Small tables with named rows and columns. After each table, cells are looked up by row and column.

Lelof:
	Detuf	Vozola	Rafis
Lod	497	91	443
Nadekek	191	357	811
Daz	322	833	933

Nadekek, Rafis -> 811
Nadekek, Vozola -> 357
Daz, Vozola -> 833
Daz, Detuf -> 322
Lod, Detuf -> 497
Nadekek, Detuf -> 191
Lod, Rafis -> 443
Row with the largest Detuf: Lod

Denutu.csv
,Bub,Lugok,Tokile,Gan,Felupu,Zes,Pasipat
Megomo,38940,-83925,-53490,42880,16950,42880,-9317
Vonisa,-4208,-4360,-3727,-4424,-4584,-4424,-3845
Vuteno,38810,-84491,-53925,42540,16279,42540,-9128
Rerigal,-37073,44104,15327,-58708,-15209,-58708,16379
Fel,698,-19704,-19299,-8646,262,-8646,3691
Muler,-29463,38699,18415,-38624,-15239,-38624,4003
Fut,-32567,64403,52498,-8589,-23739,-8589,-24202
Kes,-21969,33265,22168,-17393,-14410,-17393,-7531
Mes,-25764,12342,-15448,-67342,-6521,-67342,33214
Modaf,-15090,26598,25552,4216,-13576,4216,-20077
Tep,-23711,22582,3614,-42146,-10068,-42146,12989
Saviv,-8718,11153,11189,-30,-8875,-30,-12469
Pep,-44793,85943,63738,-25067,-29309,-25067,-20028

Vuteno, Gan: 42540
Kes, Lugok: 33265
Muler, Pasipat: 4003
Mes, Pasipat: 33214
Tep, Zes: -42146
Rerigal, Zes: -58708
Saviv, Zes: -30
Fut, Felupu: -23739
Megomo, Bub: 38940
Modaf, Zes: 4216
Kes, Felupu: -14410
Modaf, Lugok: 26598
Modaf, Felupu: -13576
Vonisa, Felupu: -4584
Pep, Felupu: -29309
Kes, Bub: -21969
Vuteno, Tokile: -53925
Modaf, Tokile: 25552
Mes, Lugok: 12342
Modaf, Bub: -15090

Turi:
|  | Sav | Sodoga | Kobivuf | Lim | Naz | Mes | Bafova |
|---|---|---|---|---|---|---|---|
| Fano | 159 | 167 | 70 | 142 | 207 | 47 | 49 |
| Mubina | 77 | 102 | 183 | 115 | 56 | 177 | 159 |
| Magu | 158 | 202 | 185 | 63 | 139 | 68 | 86 |
| Pegeku | 196 | 233 | 181 | 98 | 210 | 60 | 77 |
| Mez | 167 | 149 | 71 | 176 | 171 | 122 | 113 |
| Gare | 82 | 48 | 98 | 185 | 93 | 204 | 175 |
| Sigivel | 116 | 92 | 147 | 72 | 98 | 137 | 121 |

What is the Sodoga of Mubina in Turi?
102
What is the Kobivuf of Mez in Turi?
71
What is the Lim of Gare in Turi?
185
What is the Sav of Gare in Turi?
82
What is the Sav of Mez in Turi?
167
What is the Naz of Pegeku in Turi?
210

Lemi.tsv
	Bol	Voz	Sov	Pelo	Lovep	Vemis	Vuvunu	Fupidop
Loparo	-594	616	259	-555	219	-16	-273	104
Nokeb	-444	-787	-740	-871	295	-861	-377	-110
Rasarek	-891	-32	-37	12	379	486	117	-845
Givima	-73	-701	-898	123	500	106	305	-128
Safi	-128	228	-595	-71	-344	-563	168	256
Beb	129	-15	38	156	396	-893	-760	-328
Semat	-598	-433	-99	154	395	-588	255	229
Tulom	170	506	-691	226	217	621	-155	-221
Remeza	-441	-670	-106	-506	358	450	-616	-745

Tulom, Bol: 170
Givima, Fupidop: -128
Semat, Vuvunu: 255
Rasarek, Vuvunu: 117
Beb, Lovep: 396
Tulom, Pelo: 226
Givima, Vuvunu: 305
Tulom, Lovep: 217
Semat, Sov: -99
Safi, Voz: 228
Nokeb, Fupidop: -110
Nokeb, Sov: -740
Loparo, Lovep: 219
Safi, Bol: -128

Table Sefu
|  | Bes | Zov | Moteni | Lirosat |
|---|---|---|---|---|
| Lipu | 4.13 | 82.90 | 68.81 | 58.83 |
| Fimonuf | 27.71 | 20.47 | 54.12 | 97.59 |
| Filek | 89.03 | 32.23 | 11.19 | 73.74 |
| Kefiv | 69.30 | 17.29 | 25.27 | 97.41 |
| Fuv | 30.32 | 92.44 | 48.55 | 35.60 |
| Sope | 4.13 | 50.97 | 69.13 | 79.42 |
| Lademuv | 67.84 | 89.89 | 23.89 | 35.60 |
| Giv | 54.01 | 17.29 | 36.61 | 94.64 |
| Forob | 88.68 | 72.19 | 11.19 | 44.85 |

What is the Zov of Lipu in Sefu?
82.90
What is the Moteni of Sope in Sefu?
69.13
What is the Moteni of Filek in Sefu?
11.19
What is the Lirosat of Sope in Sefu?
79.42
What is the Zov of Giv in Sefu?
17.29
What is the Bes of Sope in Sefu?
4.13
What is the Lirosat of Lademuv in Sefu?
35.60
What is the Bes of Giv in Sefu?
54.01
What is the Lirosat of Giv in Sefu?
94.64
What is the Moteni of Fimonuf in Sefu?
54.12
What is the Bes of Lipu in Sefu?
4.13
What is the Lirosat of Forob in Sefu?
44.85
What is the Zov of Sope in Sefu?
50.97
What is the Zov of Fimonuf in Sefu?
20.47
What is the Zov of Kefiv in Sefu?
17.29
What is the Bes of Lademuv in Sefu?
67.84
What is the Lirosat of Filek in Sefu?
73.74
What is the Bes of Fuv in Sefu?
30.32
What is the Moteni of Kefiv in Sefu?
25.27
What is the Zov of Forob in Sefu?
72.19

Table Sized
|  | Pusepo | Zano | Valom | Puvego | Bisu |
|---|---|---|---|---|---|
| Popamar | -0.4 | -0.7 | 0.7 | -0.2 | 0.3 |
| Koliso | -0.2 | 0.3 | -0.1 | -0.3 | -0.7 |
| Fatuvat | 0.0 | 0.0 | -0.1 | 0.2 | 0.3 |
| Nutamu | -0.1 | -0.1 | 0.0 | 0.0 | 0.1 |
| Pobivo | 0.4 | 0.1 | 0.3 | 0.1 | 0.2 |
| Vobu | -0.1 | 0.3 | -0.1 | -0.2 | -0.6 |
| Mok | 0.2 | 0.1 | 0.1 | 0.2 | 0.2 |
| Tus | 0.0 | 0.0 | -0.1 | 0.2 | 0.3 |

Vobu, Pusepo => -0.1
Mok, Zano => 0.1
Vobu, Valom => -0.1
Popamar, Puvego => -0.2
Fatuvat, Puvego => 0.2
Koliso, Bisu => -0.7
Mok, Valom => 0.1
Pobivo, Puvego => 0.1
Tus, Pusepo => 0.0
Vobu, Puvego => -0.2
Popamar, Pusepo => -0.4

Table Rer
fields: Menesu, Mukib, Zutebuk
Nus: [158, 62, 176]
Nosato: [57, 100, 182]
Podasud: [146, 204, 109]
Fur: [118, 168, 82]
Zulor: [202, 134, 78]
Lufa: [229, 47, 141]
Tuk: [120, 168, 90]
Dop: [180, 77, 65]
Fugodat: [182, 155, 143]
Lon: [189, 155, 179]
Zep: [222, 68, 110]

Dop, Zutebuk -> 65
Zulor, Mukib -> 134
Fugodat, Zutebuk -> 143
Nus, Menesu -> 158
Podasud, Zutebuk -> 109
Dop, Mukib -> 77
Lufa, Mukib -> 47
Tuk, Mukib -> 168
Nosato, Mukib -> 100
Lon, Mukib -> 155
Fugodat, Mukib -> 155
Zulor, Zutebuk -> 78
Podasud, Mukib -> 204
Fugodat, Menesu -> 182
Podasud, Menesu -> 146
Zep, Menesu -> 222
Lon, Menesu -> 189
Fur, Menesu -> 118
Fur, Mukib -> 168
Zep, Mukib -> 68

Dev =
	Reb	Sal	Muz	Pozoz	Negut
Fup	72	65	249	52	243
Nef	187	187	128	191	126
Debiv	31	33	177	33	176
Ridivek	133	135	125	141	126
Ludutu	220	228	24	248	30

Muz of Ludutu: 24
Muz of Ridivek: 125
Sal of Ludutu: 228
Muz of Nef: 128
Reb of Debiv: 31
Negut of Ludutu: 30
Pozoz of Debiv: 33
Sal of Fup: 65
Reb of Ridivek: 133
Sal of Ridivek: 135
Muz of Fup: 249
Negut of Ridivek: 126
Row with the largest Pozoz: Ludutu

Table Vozegof
,Lasorol,Legu,Dup,Miras
Nud,113,128,89,90
Duk,85,125,117,120
Tokele,128,87,121,119
Gud,58,172,89,96
Mun,54,75,199,204
Ladola,62,184,72,79
Nazuz,23,154,140,150
Basukip,93,131,102,105
Pog,139,108,88,86

Mun, Dup: 199
Nazuz, Lasorol: 23
Pog, Miras: 86
Tokele, Legu: 87
Tokele, Lasorol: 128
Nud, Miras: 90
Basukip, Miras: 105
Tokele, Miras: 119
Duk, Miras: 120
Gud, Miras: 96
Basukip, Dup: 102
Mun, Legu: 75
Ladola, Dup: 72

Table Sulud
,Paz,Ror
Goraro,-13.0,73.2
Befa,-59.8,5.2
Meti,7.0,82.7
Reze,-55.3,5.0
Tidisil,-34.6,-3.1
Befi,89.5,-68.4
Rubon,-7.7,75.8

What is the Ror of Goraro in Sulud?
73.2
What is the Ror of Befa in Sulud?
5.2
What is the Paz of Reze in Sulud?
-55.3
What is the Paz of Goraro in Sulud?
-13.0
What is the Ror of Tidisil in Sulud?
-3.1
What is the Paz of Befi in Sulud?
89.5
What is the Ror of Meti in Sulud?
82.7
What is the Paz of Rubon in Sulud?
-7.7
Which row has the largest Paz? Befi

Rad.csv
,Vovurem,Lis,Sikuzem,Dakim,Dip,Vik,Rinuku,Lif,Geto,Lobu
Ziloz,4569,4350,3955,4092,5116,2288,5052,5147,3419,6100
Guf,5116,4549,2724,4062,5663,2109,4842,4897,1996,5554
Babara,4752,5720,4229,3393,5564,1208,2227,6233,1658,4026
Levobu,5191,4391,4039,2870,4913,1338,3969,5347,1964,3873
Zubuk,5719,7389,5951,987,537,3166,4384,5099,4766,2802
Suzibo,5894,3850,3503,2095,4477,1414,3618,5320,1834,3485
Vil,3063,4038,5882,4562,5348,2896,4246,4895,3168,5526
Gid,2726,6557,8109,4407,5167,1681,2104,4928,5276,5264
Pemov,6036,2987,3380,2373,5087,1546,3395,4808,1552,3426

Vil, Lobu -> 5526
Pemov, Dip -> 5087
Gid, Sikuzem -> 8109
Guf, Dip -> 5663
Ziloz, Dakim -> 4092
Pemov, Rinuku -> 3395
Guf, Lobu -> 5554
Gid, Vik -> 1681
Vil, Rinuku -> 4246
Ziloz, Sikuzem -> 3955
Zubuk, Geto -> 4766

